In the rows, 128 means zero.
Z: a few groups of rows, each row roughly a mix of its group's hidden directions:
Z (95 x 10):
[[115  96 128 125 113 165 151 153 145 190]
 [109 102 152 167 136  78 115 121 161 162]
 [132 112  77 142 102  73 146 128 127  95]
 [ 86 162 127 127  96 166 141  96 148 162]
 [104 129 139 157 109 135  78 143 187 128]
 [175 113 136 143 122  88 150  94  83 120]
 [162 111  88 124 111  88 152 128 101  85]
 [148 122 141 137 163 118 150  75  75 134]
 [193 131 106 145 144  83 130 125 144 102]
 [115 141 101 139 133  84 106  81  81 117]
 [177  87 134 133 164 101 130 141  90 112]
 [142 171 134 109 151 149 187 147 113 152]
 [111 152 152 110  73 119  73 114 128 131]
 [141  91 150 134 126 167 140 148 146 189]
 [ 93 109 130 170 167 114  95 139 151 165]
 [161 127 123 112 155  79  99 110  92 162]
 [170 121 136 170 134 108 128  66 123 115]
 [157 161 131 117 109 109 100 143 151  66]
 [142 108 121 121  87 162 140 167 176 153]
 [123 165 105 125  96 133  85 104 117  78]
 [120 173 126 115 152 126 114  88  94  79]
 [142 147  78  91 170 102 132  96 141 139]
 [161 151 133 147 111 167 168 103  93 156]
 [126 155 160 143 143 146 175 136 147  73]
 [ 72 150 129 114 131 164 120 137  83 100]
 [ 82 116 165 144 150 125  95  96  94 151]
 [139 117 148  72  96  78 128 156 134 130]
 [153 145 117 164 137 144 150  67  93 134]
 [120 132 151 127 138 145  87 175 185 128]
 [138 193 128 161 128 106 143 111 137  88]
 [ 79 130 145  93 112 170 125 124  92 158]
 [128 115 103 146 129  56 119 141 126  89]
 [160 113 125 175 121 107 151 103 112 180]
 [124 164 110 100 140 123  83 136 150 183]
 [116 137 126 171 105 168 126 130 182  96]
 [ 77 110 136 113 168  91  93 116 106 142]
 [105 103 114 104 162  77 104 154 163 135]
 [ 94  99 146 167 151 102 106 143 171 151]
 [104  99 162 108 129 146 149 193 119 136]
 [158 150 163 165 118 123 106  78 159 120]
 [143 152 107  83 100  93  86 158 118 133]
 [123 155 108  99 116 191 141 142 106  93]
 [113 114 138 152 167  80 163 127 104  91]
 [170 103 138 120  78 100 156 162 121 147]
 [147 101 144 169 164  78 119  98 107 128]
 [ 91 147 135 129 154 118  77  75 123 113]
 [171  89 116 116 119 100 161 152  84 126]
 [ 70 169 144 132 149 131  88 123 155 125]
 [155 161 126 116 102 111 105 139 152  66]
 [139 122 125 122 103 178  82 103 172 114]
 [ 89 138 106 181 152 143 132 151 145  88]
 [ 88 145 106 181 140 154  99 146 155 111]
 [188 107 119 101 114 149 161 139  93 116]
 [194 116 118 133 162  85 129 109 126 139]
 [145 134 143 186  95 110 164 134 108  95]
 [ 59 114 160 146 109 138 117 142 158 136]
 [ 98  88 133 114 157 126  76  90 138 145]
 [182 152 136 117  93 169 130 109 148  99]
 [131 113 147  89 160 128 155 109  67 136]
 [159 158 126 130 103 175 175 120 101 106]
 [ 89 162 154 138 135  96  97 157 106 165]
 [118 163  80 110 104 124 134 113 129  70]
 [ 81 120 114 112 107 156 147 160 144 178]
 [158 146 144 163 106 141 119  71 165 122]
 [134 134 137 169 117  82 172 158 116  94]
 [181 150  99  82 123 146 123 118  91 139]
 [ 78 119 129 120 134 120 160 179 129  86]
 [135  89 134 129 117 140 166 147 139  62]
 [187 121 113 112 142 106 179 117 105 114]
 [132  74 111 130 109 122 140 115 109  66]
 [148 119 153  76  92 136 104 117 133 175]
 [ 66 152 122 128 128 140 131 127  69 115]
 [ 77 169 138 124 120 150  98 134 176 133]
 [129 192 126 129 159 109 152 124 154  90]
 [141 138 145 193 125  80 142 130 132 158]
 [115  80 116 127 110 102  75 143 162 108]
 [146 133 142 131 155 138 132  69  71 130]
 [170 125 111 146 100 127 160  69 111 115]
 [167 129  86 121 144  85 156 141 163 152]
 [172 101 130 139 135  97 155 101  74 125]
 [192 106 129 140 142  91 149 103 146 150]
 [ 65 122 154 133  88 147 127 148 161 130]
 [ 98 151 149 143 121 145  98  88  72 136]
 [136 154 117 109 148 147 171 103 119  68]
 [122 140 110  87 109 165 127 122  64 125]
 [109 130 128 163 117 157  80 125 174 162]
 [123 170 137 151 146 131 142  69  88 121]
 [145 142 122  89 148 116 142 117  58 108]
 [131 152 129 147  88 134  67 134 135 170]
 [142 127 128 121 172 111 151  99  63 121]
 [119 104 129 169 161 103 104 153 182 133]
 [151 136 174 115 176 138  86 154 123 108]
 [186 101 121 145  95 130 165  95 118 136]
 [114 165 134 161 148  85  98  94 121 161]
 [139 124 171 185 129 113 155 147 148 162]]

which group is each row in? (one row of each group first):
[161 125 102 161 123  67 163 144 139 128] : C
[172 112 109  76 142 108 134 153 120 168] : R
[111 165 112  78  98 168 135 156 132 110] : X

[117 122 132 127 162  79 177 159  98 143] : C
[ 89 112 128 144 118 168 127 161 182 147] : R
[ 82  97 150 133 149 116  80  98 107 145] : C
[107 128 111 108 135 134 167 104  62 148] : X
[189 108 123 146 141  83 149 112 152 143] : R
[ 64 110 104 134 125 105 145 144 125 172] : X
[167  95 113 167 115 100 155  84 118 132] : X
[146 152 115 159 164  85 137  85 153 148] : C
[124 153 123 114  87 183 129 133 178 134] : X
